Named turns come first, each shown by rows before and after it. Which turns, in which order, take the first row of each pair that follows to the second? Write the first one first, as in the answered first pair.
J514 (before => after):
[ 0.75  2.08  3.14  3.10  2.00  0.78 -1.43  1.56  1.27] => [-2.67  2.72 -1.01  0.56  2.61  1.13 -0.35 -1.59 -2.96]
[ 0.49 -0.82 -0.30 -2.09 -0.65 -4.45  0.81  0.84 -1.07] => [ 2.14  0.54  1.75  1.94  0.93 -0.89 -0.79  3.11  1.89]
[-1.23  4.75 -4.44  0.65  1.44  0.48  0.17  1.60  1.11] => [-1.02  2.79 -4.38 -2.37 -0.56 -3.67  1.26  0.91  0.52]
J701 (before => after):
[ 0.90 -1.69  2.32  0.60 -2.07  0.63 -0.16 -0.94  2.11] => [ 0.27 -0.59 -0.53 -1.56 -2.39 -2.62  1.30 -0.36  0.95]
[-0.25  1.32 -1.28  0.39 -0.04  0.14 -0.13  0.65  0.02] => [ 0.13 -0.30  0.89  0.52 -0.13  1.19 -0.93 -0.54 -0.90]
[ 1.95 -2.78  2.60  0.37  1.15  1.91  0.33  0.96 -4.11] => [ 0.67  1.75 -3.12 -0.20  1.32 -1.25  2.47  4.10 -2.00]
J457 (before => after):
[ 2.92  2.33  0.26  1.62  2.42 -1.56  0.51  5.26  2.03] => [-1.15  3.63 -3.43  1.16  4.18  2.43  0.81  1.26 -2.20]
[ 0.41 -1.99  4.18  0.58 -1.66 -3.34  1.14  1.16  0.96] => [-0.57 -0.24 -0.02 -0.98  1.40 -3.34  1.66  1.17 -4.73]
[ 1.80 -2.20  4.24  1.38 -1.78  0.18 -1.24  0.30  3.17] => [ 2.92 -0.01  0.03 -0.89  2.08 -2.83 -0.53  3.03 -3.11]
[ 1.79  0.59  2.67  1.47 -0.87 -1.22 -0.38  4.06  2.19] => [-0.10  2.38 -1.98 -0.10  2.16 -0.13 -0.08  3.06 -3.66]
Now pairs of rows:
(two turns a pair)
[ 1.11  2.31 -0.13  2.90  1.38  2.05  0.78  2.20  2.31] => [ 0.72 -2.80  2.00 -0.90  0.32  0.99  0.49 -2.22 -3.41]
J701, J457
[-1.07 -0.64  2.51  1.87 -1.21  2.48 -1.29 -1.75  2.41] => [-0.35  1.40 -1.84 -0.43  2.56  0.13 -0.80  0.37 -4.00]
J457, J457
[-2.53  2.73 -4.01  0.07  0.94  2.64 -0.11 -0.71 -1.30] => [-0.69 -2.81  0.78 -3.16 -2.02 -1.71  0.01 -2.61 -2.54]
J701, J514
[-3.83  1.92 -1.61  2.17 -2.00  3.35 -0.27 -2.85  5.41] => [-4.50  2.81 -4.69 -0.40 -2.18 -0.34  1.46 -2.11  3.98]
J701, J701
[ 1.93  0.13 -1.06 -2.83  0.21 -3.23  0.09  3.06 -2.69] => [-3.16  2.07 -3.16 -0.30 -0.18  3.63  0.03 -1.47 -0.79]
J457, J701
[-0.63 -3.75  3.50  1.13 -2.84 -2.41  0.13 -1.70  0.98] => [-2.39  1.23 -3.55 -0.13 -0.75 -4.40  2.17  0.80 -0.66]
J701, J457
[ 2.01 -0.52  0.90  0.80  0.06 -0.27 -0.33 -0.87  1.12] => [ 1.86 -0.02  0.63  1.35  0.45  0.38 -0.48 -0.66  1.27]
J514, J457
[ 3.42 -2.15  2.66 -1.17 -1.25 -4.02 -0.15  2.21  0.87] => [ 0.27  2.35 -4.27 -0.94  2.65 -1.18  0.44  1.66 -3.32]
J701, J457
[-1.15  0.03 -1.67  0.89  0.41 -1.71 -0.62  2.22 -0.74] => [-1.78 -0.98  0.06  1.89 -1.25 -0.56 -0.76  0.94  1.84]
J457, J457
[ 2.23  0.00  2.70  3.07 -0.11  1.53  0.94  1.33  1.69] => [-0.50 -1.22 -0.56 -1.74 -1.47 -2.06  2.82 -1.84 -2.62]
J514, J514
[-2.21 -1.42 -2.15 -0.17 -0.65 -2.53  1.63 -1.37  0.15] => [-1.77 -3.05 -0.12 -0.16 -0.51 -1.69  0.97 -2.46 -0.62]
J701, J701
[-1.69 -0.96  2.31  1.07 -2.66  4.13 -0.88 -2.76  4.29] => [-0.23  2.05 -4.03 -2.40  2.97  0.04 -0.09  1.17 -5.14]
J457, J457
[ 3.51 -1.18  0.73  1.35  3.45  2.58 -1.83  0.45 -2.23] => [ 0.65 -3.36  1.60  0.42  0.03  3.45 -1.33 -4.10 -0.45]
J514, J457
[ 0.89  3.57 -1.42  1.95  0.61 -0.54  0.83  3.54  4.59] => [-1.98  3.82 -2.62  2.24  0.62  2.71  0.67  0.16  3.59]
J457, J457
[ 2.03  1.78 -3.00 -1.43  2.57 -3.99  0.89  3.39 -4.15] => [-2.45  2.38 -3.99  0.66  2.82  3.54 -0.04 -2.03 -4.05]
J514, J457
[-1.31  0.24  2.66  1.87  0.71  3.81  1.12 -2.07  0.28] => [-3.16  2.51 -1.61 -0.06 -0.20  0.81  3.23 -1.57  0.86]
J514, J701
[-0.63 -1.56  1.11 -0.60 -0.35  0.83 -0.20 -1.92 -1.50] => [ 0.11 -1.32  2.02  0.72  0.12  1.66 -0.67 -1.11 -0.37]
J514, J514
[ 1.31 -0.18 -1.42 -1.66  1.98 -2.02 -0.11  0.01 -4.31] => [-0.39 -0.08 -1.49 -0.54  2.02  1.13 -0.60 -2.13 -4.14]
J514, J457
[-1.55 -1.25  0.51 -0.91 -5.76 -2.92  1.56 -0.79  6.94] => [ 3.36  2.75 -0.37  2.38  0.56 -2.31 -0.22  6.82  4.89]
J457, J514
[-1.51 -0.46 -0.67 -0.41  1.60  3.37  2.42 -0.36 -4.83] => [-1.90 -0.23  1.50  2.32 -1.74  4.35  2.49  0.18  2.72]
J701, J457
[ 0.39  1.16 -0.67 -0.05 -0.26 -2.55  0.67  2.07  2.09] => [ 1.75 -0.40  0.87 -0.29  1.99 -1.14 -0.57  1.81 -2.38]
J701, J457
[-2.26  3.29  0.28 -0.91  3.39 -1.13  1.57  0.26  1.08] => [-0.99  2.57  1.70 -0.71  2.65 -2.33  1.52  1.28  2.32]
J514, J514
[ 4.20 -0.91  4.36  0.82  0.90 -1.00 -1.40  1.66 -2.19] => [ 0.65  4.32 -2.85  0.64  2.81 -0.06  0.31  1.79 -3.24]
J457, J701
[-4.45  1.07 -1.83 -2.31 -0.09  3.96  0.47 -2.50 -2.13] => [-1.07 -0.32  3.51 -0.19 -3.42  1.53  0.11  0.80  5.38]
J701, J457
[-0.02 -2.19 -0.32 -0.98 -2.44 -4.06  0.75 -1.59  1.50] => [ 2.57 -1.04  1.49  1.81 -0.53 -2.71 -0.77  1.86  3.29]
J457, J514
[ 2.72 -2.59  3.77  0.61 -0.92 -0.60 -0.40  1.08  1.46] => [ 2.36 -0.72  2.55  2.58  1.31  2.14 -1.03  1.71  1.14]
J514, J457
[ 0.70 -1.87  1.70  3.21 -0.09  3.75 -2.10 -2.02  2.46] => [-1.70 -2.63 -1.93 -2.09 -2.54 -1.42  0.41 -4.62 -0.21]
J701, J457
[-1.22  2.77 -1.22  1.46 -0.75  1.75  0.90 -1.32  0.22] => [ 0.76  1.31  1.37  0.63 -2.60 -1.30  1.01  0.21  2.22]
J514, J514
[-1.66  0.90 -3.20 -2.15 -1.06 -3.39  2.13  0.03  0.94] => [ 3.03 -0.18  1.50  1.14  1.50 -1.96 -0.54  3.83  1.54]
J701, J457
[-1.66  0.04 -2.54 -3.59 -0.42 -1.68  0.78 -2.13 -3.28] => [-0.91 -2.24  0.98 -2.28 -0.38  1.08 -0.79 -3.59 -3.58]
J701, J701
[-1.65  1.56 -1.76  1.21  2.46  4.24 -0.78 -0.45 -0.35] => [-1.97  2.35 -3.67 -0.04  2.48  2.40  0.07  0.14 -0.62]
J701, J701
[ 0.11  0.55  0.22  1.16 -1.23 -0.18  0.45 -0.95  1.54] => [ 0.91 -0.31  0.16 -0.36 -0.76 -1.89  0.53 -0.59 -0.66]
J701, J457
[-0.06  2.33 -3.05  0.04  1.80 -0.31  0.27  1.87 -1.86] => [-0.48 -1.27 -0.56 -1.50  0.57  0.20 -0.21 -1.60 -4.33]
J701, J514
[ 1.61 -0.29  1.11  1.20  0.98  0.07 -1.04  2.13  0.00] => [ 1.28  0.32  0.07  0.98  1.47  0.29 -0.91  2.08 -1.31]
J701, J514
[ 0.03  0.85 -1.48 -2.85 -0.75 -4.26  1.44  0.51  3.05] => [ 1.23  0.55  0.23 -1.45 -0.59 -3.81  0.83  1.44  4.53]
J457, J514
[ 0.18 -0.54 -2.28 -1.38  0.00  1.13  0.74 -0.96 -5.08] => [-0.55 -2.45  1.16  0.13 -3.54  2.50  0.49 -2.92  0.33]
J457, J514
[ 1.01 -3.32  4.75 -0.62 -1.08  0.01 -2.82 -3.05  0.75] => [ 0.66 -0.44  3.68  2.51 -0.49  2.26 -2.72 -1.15  4.61]
J701, J701
[ 2.17  0.00  0.30 -0.45  1.07  1.65  0.73  1.74 -2.13] => [ 1.56  1.34 -1.02  0.08  0.83  2.00  1.02  2.40 -0.87]
J514, J701
[ 2.09 -2.27  4.57  1.61  1.89  2.02 -2.08  0.67  0.02] => [ 0.95 -2.63  4.65  1.42  0.54  2.35 -1.80 -0.94  1.17]
J514, J457
[-0.79  0.41  1.06  0.56 -2.58  0.94  0.70 -1.17  3.52] => [ 0.43 -0.49  2.79  1.11 -1.85  1.52 -0.20 -0.67  3.00]
J701, J514
[ 0.06  0.05 -0.92 -1.73 -0.16 -1.92  0.51  0.19 -0.73] => [ 0.23 -0.73  0.88 -0.64 -1.27 -1.12  0.17 -0.31  1.50]
J457, J514
[-3.00  0.28 -1.48  0.17 -1.56 -0.42  1.22 -3.94 -1.05] => [-0.23  0.64  1.86  3.83 -1.14  1.32 -0.46 -0.87  3.04]
J514, J514
[ 0.63 -2.39  1.42 -1.25  1.85 -0.51 -0.59 -0.29 -1.37] => [ 0.20  0.29 -1.40 -1.11  2.17 -1.98  0.45  1.84  0.13]
J514, J701
[-0.74  2.35 -2.08 -1.13 -0.98 -1.50  1.15  2.31  2.49] => [-0.87 -1.25  2.21  0.40 -0.35  3.89 -1.49 -1.80  0.29]
J457, J701
[ 0.27  2.32 -3.26 -1.39  0.02 -3.82  1.38  2.76  0.95] => [-1.94  0.80 -0.88  0.46 -2.84 -0.09  0.98 -0.86  5.37]
J457, J457
[-0.40  0.65 -1.76 -2.09 -0.56 -2.21 -0.23  0.20 -3.61] => [-2.37  1.77 -2.91 -1.08 -0.76  0.09 -0.06 -1.17 -2.37]
J701, J514
[-1.76 -1.26  0.83  1.18 -1.68  2.42 -0.31 -2.85  1.44] => [ 0.39  0.50 -2.11 -1.02  1.65 -1.27  0.12  1.01 -3.65]
J457, J457
[-0.42 -0.87  0.97 -1.40 -0.16  2.40 -0.81  0.37 -0.82] => [ 0.05 -1.30  1.72 -1.50 -0.73  1.43 -0.73  0.77 -0.34]
J514, J514
[-1.50  0.66 -1.57  0.05  0.17  1.96  1.27 -3.22 -2.35] => [ 0.20  1.82 -0.32  1.62 -1.85 -0.36  1.97  0.38  3.86]
J514, J701
[ 1.58 -2.86  3.95  0.40  0.80  1.45 -1.17 -0.58 -2.54] => [ 1.90  2.04 -1.06  0.19  0.51 -2.64  1.10  4.30  1.02]
J701, J514
[ 2.32 -1.09  2.06 -1.00 -0.92 -3.12  0.24  1.33 -0.34] => [-0.83  1.59 -1.70 -0.24  1.68  1.68  0.07 -1.11 -3.42]
J514, J514
[ 0.19 -3.56  1.78  0.72 -1.01  0.23 -0.16 -3.06 -0.95] => [ 1.29  0.92 -1.94  1.53 -0.21 -2.88  1.21  2.16  2.24]
J457, J701
[ 2.44 -2.59  3.36  2.63  0.34  3.02 -0.85 -1.33  1.07] => [1.63 1.00 0.11 3.88 0.67 2.61 0.17 0.97 3.97]
J701, J701
[-1.71 -1.21 -0.45 -1.30 -0.31  0.35  1.06 -2.04 -0.53] => [-0.15  0.12  0.02  0.19 -0.65 -0.66  1.02  0.99  3.18]
J701, J457
[ 1.96  3.17 -1.35  0.95  2.28 -0.21 -0.01  6.59  0.37] => [-1.21  1.68  0.98  3.23 -0.79  4.83 -0.70  1.63  4.90]
J457, J457
[ 0.32  0.06  1.80  2.87 -1.85  0.95 -1.16  1.52  2.21] => [-1.17 -1.43 -0.42 -1.31 -1.78 -1.64 -0.12 -1.02 -3.54]
J701, J457
[ 1.10 -1.04  1.16 -0.75  2.08  1.45 -0.81 -0.51 -0.96] => [-1.27  0.41 -1.22 -0.88  0.89  1.81  0.22 -1.72  1.03]
J701, J457
[ 1.33 -2.51  3.32  0.80 -1.07 -0.57 -0.75 -1.19  1.82] => [ 2.76 -0.80  2.76  2.08  1.12 -0.35 -1.19  1.62  1.44]
J514, J457
[ 2.76  1.21  1.22  1.39  2.83  0.30 -1.65  2.66 -1.36] => [ 0.66  2.17 -1.13  1.18  3.26  1.93 -1.24  1.13 -2.56]
J514, J701
[-0.21 -2.64  0.67 -2.92 -1.06 -3.58  0.22 -1.85 -3.69] => [-2.97  3.50 -3.42  1.07 -1.27 -0.27  1.09  0.10  3.39]
J457, J701
[-4.68 -0.15  0.06  2.39 -3.57  5.94  0.52 -6.75  1.32] => [ 0.62 -2.93  3.79 -0.61 -7.25 -4.51  1.86 -1.23  4.83]
J701, J514
[-4.02  3.31 -3.24  1.64 -1.07  1.21 -0.69 -0.02  3.20] => [-1.71 -3.81  3.80 -0.45 -2.36  0.59 -2.32 -3.30 -0.38]
J701, J514
[-3.74 -0.39 -1.46 -1.20 -1.28  2.62  0.54 -4.43 -0.26] => [ 1.40  0.29 -1.31 -2.88  0.73 -4.46  1.06  2.60 -1.89]
J457, J457
[-0.55 -0.59 -0.79 -3.77  0.00 -2.92  1.71 -1.65 -4.00] => [-3.03  2.82 -3.99 -1.61 -0.02 -0.57  2.35 -1.64 -0.45]
J701, J514
[-1.23 -1.37 -0.43 -1.22 -0.03  0.60 -0.01 -2.58 -2.44] => [ 0.88 -1.74  0.30 -1.94  0.20 -1.95  0.13 -0.43 -2.68]
J514, J457
[-2.41 -0.77  0.69  0.48  0.23  1.76  0.68 -3.07 -2.10] => [-0.44 -0.15  0.44 -0.59 -1.79 -3.89  2.13  0.59  1.38]
J457, J701
[-0.34  0.27  0.67  3.01  0.28  1.52  0.77  0.65  1.72] => [-2.02 -0.49 -0.70  1.29  0.25  1.71  1.18 -1.71 -1.11]
J514, J701
[ 0.76  0.40  0.81  1.75  0.39  2.21 -1.17  0.95  0.39] => [ 0.66  0.79 -0.10  1.21  1.30  1.96 -1.03  1.28 -1.12]
J457, J457
[-2.89 -0.55  2.36  3.12 -1.36  0.75 -0.58 -0.13  4.27] => [-1.02 -0.39  2.46  1.98 -1.36 -2.53 -0.30  2.57  4.11]
J514, J457
[ 2.16 -2.05 -1.30 -1.81  1.66  0.76  0.45  0.41 -3.09] => [ 0.98 -2.32 -1.20 -1.39  1.36  2.53  0.42 -1.37 -2.82]
J514, J457
[-1.15  0.35  0.16 -0.81  2.37  0.54 -2.01 -0.33 -0.98] => [-0.61  0.07  0.16 -2.01  1.18 -2.49 -1.25  0.41 -0.27]
J701, J514
[ 0.40 -0.57  2.07  1.13  1.40  1.45 -1.15  0.30 -0.63] => [ 0.15  1.16  0.68  1.68  1.54  1.40 -0.74  1.31  0.90]
J701, J701
[ 0.71  1.07 -1.01 -1.04 -1.29 -2.60  1.28  1.33  0.90] => [ 1.01 -0.92  0.55 -2.03 -1.28 -2.68  0.94 -0.03 -0.92]
J701, J701
